(in the rows, 128 means zero)
Each path is a new rotation, seen through one point. The rows after it are directions, each followed by how far the rotation turns it, in degrees each step (0 if it stays put).
Each turn is a multiple of 5 degrees from 10 to 175, or 0.
Path 1:
[124 127 128 128 140 115 127 127 130 118 124 135 122 119 130 124 129 127
 120 135 135 133]
[130 130 124 126 143 121 127 126 135 119 121 136 114 121 131 130 126 126
 123 134 132 130]
[129 132 126 126 138 123 122 125 132 122 121 140 113 125 133 136 121 126
 126 126 130 136]
[122 134 129 126 131 121 121 124 127 123 120 137 120 126 129 132 121 123
 130 126 133 144]
[124 137 125 125 134 121 122 121 128 124 117 132 122 124 124 129 128 119
 133 133 135 142]
[132 139 121 127 132 131 124 118 130 123 114 132 124 120 126 130 134 119
 133 131 132 136]
[130 138 123 128 127 135 122 118 124 122 115 138 126 121 132 128 134 123
 128 123 133 134]
[122 134 124 131 127 128 124 122 120 121 117 136 129 119 133 122 135 123
 122 123 135 136]
[122 132 121 131 134 124 131 123 121 122 117 132 127 117 131 118 137 123
 119 131 134 132]
[129 131 118 131 141 126 131 121 126 123 118 133 120 118 133 123 134 124
 116 132 129 127]
[128 131 122 132 139 125 129 120 124 122 121 138 118 123 136 130 124 126
 113 125 128 130]
[122 132 127 133 136 116 127 122 124 124 124 135 119 125 133 130 122 127
 114 126 131 137]
[124 135 127 131 136 113 128 120 129 125 124 132 121 123 124 131 122 124
 119 134 131 138]
[132 139 125 128 138 121 126 119 136 121 122 133 119 122 123 136 124 124
 122 133 129 132]
[132 141 130 128 130 127 121 119 134 119 122 139 123 120 126 139 126 127
 124 126 131 136]
Speeds:
[131 132 131 130 126 127 128 121 127 128 129 126 130 130 126 129 127 128
 132 128 130 129] -> 40
[127 127 128 127 125 134 124 127 127 128 126 126 131 124 125 129 131 126
 128 128 127 130] -> 35
[127 129 128 131 127 126 129 126 128 129 131 127 130 126 125 131 127 129
 120 129 126 126] -> 25
Path 2:
[130 130 115 120 125 125 118 132 122 128 118 134 127 124 129 133 131 120
 122 132 117 129]
[131 130 113 119 132 128 117 135 130 123 120 135 121 125 121 125 125 131
 122 136 126 126]
[128 132 117 128 126 125 125 142 126 116 126 130 124 124 120 138 121 123
 119 137 127 125]
[129 130 123 115 128 121 131 135 134 123 124 129 126 126 120 132 119 128
 113 134 130 133]
[129 134 128 120 122 129 123 138 131 127 118 121 130 128 122 138 117 127
 120 130 120 137]
[130 128 129 115 127 132 121 129 130 130 126 125 120 117 123 137 130 131
 118 133 119 138]
[128 125 126 116 126 139 125 137 123 121 123 134 129 119 126 137 126 132
 126 130 121 132]
[125 125 120 114 116 129 126 127 125 118 123 135 130 119 128 134 128 127
 121 136 122 128]
[128 129 120 121 116 134 124 134 131 118 122 134 129 126 125 124 121 139
 123 136 129 131]
[131 129 123 131 113 129 126 136 125 121 127 127 123 125 126 132 126 134
 116 138 128 135]
[135 126 125 123 125 129 135 140 128 126 127 134 125 128 128 129 126 135
 113 130 127 143]
[133 129 122 125 118 129 129 139 123 129 119 132 130 131 133 135 130 127
 119 127 115 140]
[135 128 117 119 127 128 118 131 128 129 122 135 121 128 132 127 133 134
 119 129 117 135]
[133 129 116 126 127 133 115 143 120 122 125 137 125 125 132 131 127 130
 123 131 121 126]
[132 128 115 119 127 120 124 134 123 121 127 138 126 126 129 130 127 125
 113 136 128 125]
Speeds:
[128 126 127 129 131 130 130 126 127 129 124 130 126 126 126 129 133 127
 131 127 123 130] -> 60
[124 127 132 124 125 132 130 125 130 126 129 126 129 124 125 130 126 130
 130 129 128 129] -> 25
Path 3:
[128 135 127 129 138 135 126 127 122 120 138 136 136 132 125 118 133 125
 122 121 129 136]
[124 136 126 126 137 132 128 122 124 132 139 139 136 129 124 115 131 124
 129 118 126 131]
[126 136 126 126 136 136 125 128 121 122 138 141 138 130 124 120 131 124
 118 123 125 136]
[124 133 131 127 139 130 126 123 126 127 139 138 134 131 124 115 131 123
 127 116 130 130]
[123 135 125 124 133 134 125 127 119 125 139 144 140 129 124 121 129 125
 122 123 123 132]
[124 131 132 128 141 131 127 124 126 123 137 138 135 134 124 116 130 122
 122 117 129 133]
[121 133 125 126 135 132 124 125 123 129 139 142 139 128 124 117 126 124
 128 121 124 129]
[123 131 131 129 139 132 124 126 123 120 138 139 138 135 126 120 128 123
 121 120 127 135]
[119 132 129 126 136 130 126 122 125 129 140 140 137 129 125 116 127 123
 127 119 125 127]
[121 130 130 127 136 135 122 128 121 120 138 141 139 132 125 121 127 125
 122 124 124 133]
[121 129 133 129 138 130 124 122 126 127 139 137 137 133 125 117 128 123
 129 117 128 128]
[118 130 129 126 134 133 122 128 120 125 140 142 139 131 125 122 124 126
 124 125 122 131]
[120 127 135 130 139 133 122 124 125 122 139 137 137 135 126 117 128 126
 125 117 127 131]
[116 129 129 127 135 133 122 126 122 130 140 140 139 130 126 119 125 126
 129 123 123 129]
[119 127 135 130 139 135 121 127 122 121 140 135 137 136 127 119 127 127
 123 121 127 134]
Speeds:
[129 130 129 127 128 126 128 129 127 126 124 130 131 131 133 125 130 129
 131 130 130 125] -> 0
Path 4:
[126 129 133 128 128 123 128 120 143 130 125 142 128 125 133 126 134 145
 131 129 132 126]
[131 128 131 125 129 124 124 119 132 128 127 129 131 122 117 116 138 144
 124 129 121 129]
[130 131 129 128 131 126 130 123 134 132 133 137 125 125 131 117 135 141
 121 136 138 134]
[125 130 132 129 142 125 130 118 135 130 129 133 130 119 126 116 138 136
 130 129 128 120]
[140 130 129 131 137 125 121 123 133 128 134 135 136 131 123 118 133 138
 121 132 132 130]
[130 134 136 127 135 125 133 118 121 137 134 137 130 126 121 120 137 135
 130 135 135 122]
[136 132 134 131 135 126 124 119 139 129 126 141 135 133 127 128 134 139
 132 129 135 121]
[134 134 136 126 124 125 124 117 124 131 132 133 134 130 115 126 136 142
 130 128 125 127]
[131 131 134 124 125 125 132 119 134 136 125 141 124 129 130 127 136 144
 130 135 139 130]
[124 130 134 127 127 124 126 117 136 128 126 134 131 120 122 123 137 144
 132 126 124 121]
[135 129 129 126 127 126 125 123 135 130 127 133 127 127 123 119 136 146
 119 133 130 138]
[120 133 132 127 132 125 133 118 129 134 134 135 127 117 126 116 135 139
 127 132 132 127]
[135 128 129 131 141 126 125 122 140 126 125 135 133 125 128 117 136 138
 124 130 129 124]
[132 133 132 129 133 126 126 119 123 131 140 133 134 126 117 116 135 137
 123 131 129 127]
[135 132 134 127 139 127 132 119 131 136 127 140 129 130 130 123 136 133
 130 134 140 122]
Speeds:
[124 127 127 126 123 127 128 128 131 127 125 127 125 125 129 128 129 132
 127 128 126 132] -> 40
[130 129 128 127 125 128 129 129 122 131 131 127 126 129 126 127 128 129
 125 131 130 133] -> 125
[124 125 125 130 131 127 129 127 123 127 126 129 132 130 129 130 126 132
 127 127 128 130] -> 0
Path 5:
[142 119 132 133 126 121 125 124 129 130 112 127 127 134 129 134 124 126
 139 128 117 126]
[135 136 137 139 130 121 131 122 130 121 123 132 131 135 131 142 126 123
 133 127 121 127]
[140 125 134 137 131 119 127 115 127 113 129 125 126 126 131 133 121 131
 129 129 122 129]
[139 118 130 134 128 122 128 129 125 124 129 131 118 133 127 136 112 124
 133 126 122 128]
[136 121 136 137 127 119 132 125 120 129 118 127 130 137 129 136 125 132
 140 123 123 128]
[131 122 131 137 131 115 128 121 129 120 120 135 131 136 133 140 127 123
 127 127 126 131]
[145 123 129 133 127 122 122 118 134 123 118 129 123 127 133 132 122 125
 133 132 120 125]
[138 133 137 137 127 126 132 127 129 124 128 129 124 138 127 142 119 126
 135 127 118 125]
[136 125 137 140 131 117 132 119 118 118 130 124 127 130 132 134 123 135
 133 124 126 130]
[136 113 129 133 130 117 125 126 127 121 123 134 122 135 129 137 117 127
 128 127 126 131]
[141 120 133 134 126 120 126 124 129 131 113 128 126 134 131 134 125 127
 140 125 121 126]
[134 132 136 139 129 119 128 121 131 119 122 133 133 137 131 141 128 124
 131 128 120 127]
[141 127 132 136 129 118 126 115 127 116 127 128 122 126 134 132 120 128
 131 130 123 127]
[139 122 133 136 127 126 128 129 126 124 128 128 122 135 125 138 113 126
 133 128 117 128]
[136 123 137 139 130 117 131 124 118 127 122 127 128 135 130 136 124 132
 139 121 127 128]
Speeds:
[127 126 126 127 128 125 126 128 131 131 121 130 131 129 129 129 132 126
 128 127 128 128] -> 70
[125 126 128 128 128 130 128 131 130 126 129 129 130 131 124 131 128 127
 124 131 123 129] -> 175
[131 126 127 126 126 132 126 131 130 132 126 127 124 128 127 127 125 126
 131 129 125 126] -> 110
Path 6:
[137 119 121 128 131 130 120 136 129 135 119 121 122 123 130 124 114 122
 127 127 135 130]
[134 120 126 137 128 126 121 133 126 137 121 119 117 122 134 131 115 122
 124 123 129 127]
[130 115 133 134 126 134 118 135 124 133 121 122 116 119 128 124 122 121
 125 126 127 127]
[134 118 128 132 129 137 120 134 125 132 120 118 122 123 135 124 116 123
 132 130 131 134]
[131 119 125 132 131 128 119 133 132 138 120 121 120 125 131 127 109 123
 123 129 130 130]
[135 119 124 131 128 128 121 137 126 137 120 120 118 120 127 128 119 120
 125 121 131 122]
[132 119 131 138 126 135 121 132 123 134 120 118 117 121 135 128 119 123
 129 124 126 128]
[129 116 132 132 127 136 118 135 129 132 122 121 119 123 130 122 117 121
 126 132 130 131]
[137 119 121 129 131 130 121 135 128 135 121 120 123 122 131 125 115 122
 129 127 134 130]
[133 120 127 137 127 125 119 131 128 139 121 121 117 122 131 130 116 122
 123 123 128 124]
[133 117 131 133 127 136 120 136 123 133 121 121 117 118 128 124 123 120
 127 125 128 126]
[134 119 128 132 129 135 120 132 126 133 120 117 120 124 137 124 116 124
 132 129 131 135]
[131 119 124 131 129 128 117 133 133 136 121 125 119 125 128 126 112 121
 125 130 131 130]
[137 119 124 133 129 128 121 137 125 136 121 121 119 120 129 127 120 121
 126 120 131 125]
[130 118 133 138 127 133 121 131 125 135 122 118 117 121 135 128 120 123
 127 124 127 128]
Speeds:
[127 127 131 131 126 129 129 128 125 128 128 127 125 125 128 130 134 127
 127 124 125 125] -> 90
[127 126 128 124 128 129 127 132 129 126 128 130 128 126 121 124 130 126
 126 128 129 126] -> 140
Path 7:
[125 128 135 119 127 130 124 129 128 130 131 128 140 123 129 144 134 120
 125 133 136 117]
[133 132 125 122 130 127 129 131 131 136 119 127 145 122 121 129 138 116
 128 130 126 126]
[123 125 128 121 130 130 126 138 127 129 121 122 138 118 129 142 126 118
 127 130 131 117]
[131 130 137 118 124 128 128 133 128 132 122 132 140 125 124 138 138 114
 126 125 138 133]
[123 129 125 125 126 132 122 133 131 135 125 128 143 117 124 134 135 122
 121 138 133 116]
[134 130 131 118 128 124 132 130 127 134 121 125 142 121 129 139 129 116
 134 127 128 123]
[123 127 133 122 131 132 119 140 130 128 119 125 135 123 121 138 136 117
 123 128 133 125]
[132 129 127 122 121 130 130 129 123 133 126 133 143 118 128 139 130 116
 126 133 139 126]
[126 132 135 118 128 127 125 136 133 137 123 126 144 125 126 132 137 121
 123 130 124 118]
[130 124 124 122 130 128 126 130 129 129 116 128 135 116 127 142 132 114
 132 131 133 126]
[131 134 136 120 129 132 126 139 126 130 127 121 144 126 123 138 132 120
 123 129 137 125]
[122 129 125 123 122 127 130 131 126 133 122 137 139 119 123 134 138 112
 125 130 130 121]
[132 127 134 118 127 129 123 135 135 138 119 120 141 116 132 138 128 124
 125 133 129 123]
[126 128 131 120 133 127 127 129 127 126 125 128 137 127 123 143 142 113
 130 129 134 122]
[130 131 125 125 124 131 128 140 126 134 122 125 144 117 123 131 129 118
 121 132 134 128]
Speeds:
[125 126 126 128 128 126 131 124 125 125 129 132 126 127 129 132 129 125
 131 127 129 125] -> 170
[126 126 122 131 128 129 126 129 129 128 124 129 126 124 125 125 129 127
 127 131 128 130] -> 145
[129 131 125 130 128 129 130 126 126 128 133 128 132 130 125 126 130 128
 126 131 131 127] -> 110
